In the data rows, 128 means zero.
Some points, one per row:
101/130/193/232/127/77/187/126
189/129/121/145/176/117/133/137
84/153/103/113/74/146/128/90
130/139/116/123/153/153/150/143
49/100/117/165/96/147/65/121
132/123/1/98/141/198/129/133
147/107/117/149/92/174/105/157
61/78/98/169/85/255/109/160
195/110/147/147/194/60/219/145
75/59/90/141/123/177/112/152
168/158/88/140/115/145/154/153
98/71/107/106/129/127/129/145
140/126/134/130/107/78/124/134
65/58/130/116/58/136/29/161
135/116/168/118/187/143/117/102
175/251/140/127/159/94/239/60
43/82/232/141/135/148/136/212
140/88/181/141/138/127/89/88
209/184/78/48/182/62/195/167
187/156/133/109/136/116/147/132
117/121/144/112/113/111/102/123
92/120/84/136/96/136/67/104
151/110/94/120/92/123/80/175
11 more points follow, each with its number after it:
32/174/112/76/132/125/95/167 0
142/162/145/141/157/141/170/101 1
185/147/151/142/159/108/165/28 2
133/127/166/149/154/110/169/120 3
115/135/111/162/93/112/116/129 4
168/151/121/146/129/130/185/180 5
158/94/119/124/119/168/120/195 6
136/94/128/141/142/166/106/185 7
112/129/161/175/119/102/189/132 8
116/97/151/166/172/135/126/87 9
56/87/107/141/100/215/100/144 10
Which two of these numbered points are nearest to each point below by angle, seen from the average point of the first points? Their numbers follow each, nearest first.
105/170/138/104/111/128/104/149 > 0 4
102/121/120/134/89/119/90/149 > 4 0
144/92/130/174/109/198/92/193 > 7 6
94/58/155/157/91/197/110/121 > 10 7
117/79/156/183/183/169/127/135 > 9 7
90/141/141/133/85/134/133/122 > 4 0
Here are 11 other points, each followed by its number:
92/104/139/121/145/113/105/113 0
61/64/183/117/87/88/76/114 1
146/121/128/128/128/136/122/124 2
190/200/236/175/88/75/103/175 3
71/59/101/98/113/104/92/117 4
243/145/122/116/183/104/151/120 5
82/78/124/118/144/116/75/182 6
237/202/50/189/113/180/255/0 7
143/197/124/102/90/131/174/94 8
116/148/134/128/138/131/121/122 9
110/46/108/87/114/137/104/108 10
The same question for these:
135/125/114/122/107/169/102/130 > 2 10
130/176/134/136/92/151/164/114 > 8 7
141/180/152/106/130/117/124/86 > 9 8
140/144/89/169/137/107/169/119 > 7 5
92/111/63/129/131/131/88/146 > 4 6
142/153/123/125/116/102/139/118 > 8 5
